In the rows, 128 means zero.
Turns, then the turns between two rows, first turn first; the first pair answered:
figu (before -> after):
[140 139 127 128 124 135 146 140 115 105 149 132 121 129 116 102 132]  ->  [128 125 133 134 103 111 132 133 138  96 132 134 140 130 144 110 129]
[ 99 163 139 122 119 155 100 115 162 135 156 133 136 205 143 104  62]  ->  [ 86 150 141 150 142 172 109 110 102 129 182 140 121 171  92  82  94]
[152 151 110 121 126 155 143 120 107 120 167 153 127 167 131 113 153]  ->  [112 134 117 148 105 122 145 115 125  99 157 129 139 142 122  96 173]
mupo (before -> after):
[122  96 112 119 145 137 143 148 136 144 116 128 102 127 120 164 113]  ->  [125 111 115 115 137 157 140 154 121 145 120 139  92 142 120 155 105]
[114 105 114 127 136 108 150 142 143 149 131 114 104 113 150 146 149]  ->  [139 134 111 113 142 146 137 143 112 151 158 142  97 136 130 137 138]
[117  75 130 131 158 195 124 155 168 148  56 133 130 138 172 183  99]  ->  [127  61 116 146 178 205 133 153  93 145  97 138 108  93 118 170 125]
mag (before -> after):
[146 109  92 105 151 100 140 148 113 129 133 140 130  75 133 130 149]  ->  [154 128  93  95 153 148 121 150  89 147 155 158 120 102 116 115 130]
[106  93 124 147 121 109  94 124 155 127 125 104 149 115 132 144 161]  ->  [128  96 118 138 134 118 115 120 111 123 143 110 134 100 112 141 166]
[173 153 126  85 150 137 110 132 145 147 112 107 155 144 164 115 112]  ->  [170 140 122  93 137 111 117 130 145 135 107 104 154 124 175 112 119]
Then:
Each pair is 2 to 3 turns apart.
[107 168 153 151  92 121 119 119 147 107 152 145 137 145 136  97 119]  ->  [179 147 128 103 144 121 121 144 149 137 125 146 124 151 163 153 103]
figu then mupo then figu
[126  73 115 127 159 141 105 128  59 156 130 123 115 106  82 105 140]  ->  [174 103 116  75 153 148  87 147 128 172  88 126 133 156 147 141 106]
figu then figu
[ 94 177 140 120 115 152 115 139 135 126 142 156 145 171 140 113 109]  ->  [ 59 129 145 145 109 108 131 141 161 111 117 126 153 131 150 106 130]
figu then mupo
[113  58 113 113 135  91 119 147 195 140  67 107 119 126 163 160  94]  ->  [ 86  32 106 152 158 106 134 142 109 126 111 109  96  91  92 133 136]
figu then figu
[149 113 120 139 156  85 143 128 119 115 104 116 126  91 127 127 157]  ->  [125 150 144 156 127 114 129 111 103 105 139 131 126 104 109  83 159]
mupo then figu
[121 143 139 127  99 139 100 138 114 140 149 142 129 151 116 103 104]  ->  [148  86 117 134 136 101 124 150 119 148 119 119 123 111 127 149 124]
mupo then figu then mupo
[ 98 130 151 157 108 179  95 128 104 143 150 174 112 172 115  97  83]  ->  [ 68  72 148 196 104 103 122 114 114 111 125 142 128 108 115  95 125]
figu then mupo then mag
[129 132 113 125 150 160 141 127  89 154 151 140 111 121  97 113 131]  ->  [104 134 125 144 136 147 132 114  90 130 160 135 118 120  87 102 128]
figu then mag then mag
[111 138 158  95  95 182 110 126 146 137 132 165 133 191 139 105 112]  ->  [129  66 122 108 165 172 149 129  81 143 141 152 100 133  89 130 148]
mupo then figu then figu
[141 110 105 123 117  64 157 117 163 107 104  85 149  76 181 151 151]  ->  [179 158 103  71 127 147 125 138 157 151 120 123 129 147 187 160  98]
figu then mag then mag
[117 164 135 127 108 169  95 123 145 134 136 151 139 177 109 112 106]  ->  [150 127 108  95 149 143 106 138 169 157 101 128 133 162 153 165  99]
mupo then figu
[ 59 130 143 158  93 151 115 130 145 125 123 131 126 177 128  85 114]  ->  [130 107 114 107 143 139 111 151 167 160  92 122 120 175 166 155  93]
figu then mupo then figu
[147 155 136 170 116  66 175  68  77  58 154 120 186  34  77  85 136]  ->  [250 207 113  94 152 144 168 101  73 113 167 154 171 103  91 119  76]
figu then figu
[150 120 117 108 116  60 135 120 171 126 104 101 133 127 161 143 162]  ->  [124 132 125 131 109  56 136 113 140 101 125 107 139 105 129 112 186]
mupo then figu
[ 77 103 172 154  70 115 114 112 153 123 105 113 134 129 152 122 113]  ->  [120  51 134 143 125 102 143 139 131 140  91  95 105 101 146 169 124]
figu then mupo
[148 111 138  93 110 130 116 166 159 134 110 113 181 171 181 119 100]  ->  [113 127 147 134 105 163 115 149  93 120 165 135 170 151 106  73 123]
figu then figu then mupo
[ 51  91 167 173  95  70 124 120 119 123 119 105 150 109 131 106 154]  ->  [125  57 129 124 159  78 156 141  79 150 123  96 127  82 118 152 161]
figu then mupo
[148 116 128 152 137 101 151 108  97 128 147 117 142  61  87 124 173]  ->  [197 168 128  80 133 161 118 129 143 171 125 136 139 151 139 147 104]
figu then figu then mag
[ 84  70 125 145 124 112 130 146 147 133 102 111 111 140 104 134 118]  ->  [ 80 105 131 138 101 139 113 143 153 129 106 132 122 168 112 122 104]
mupo then mag
[ 95 110 116 145  85 168 136 153  91 129 123 148 112 175  82 122 154]  ->  [135 121 116 108  93 154 126 157 155 141  82 143 121 194 139 170 123]
mag then mag then figu
[151  53  83 122 176  83 161 145 140 157  96  97 121  96 185 187 138]  ->  [ 69  38  98 180 161  94 156 136  78 129 125 104 106  67 117 129 161]
figu then mag then figu
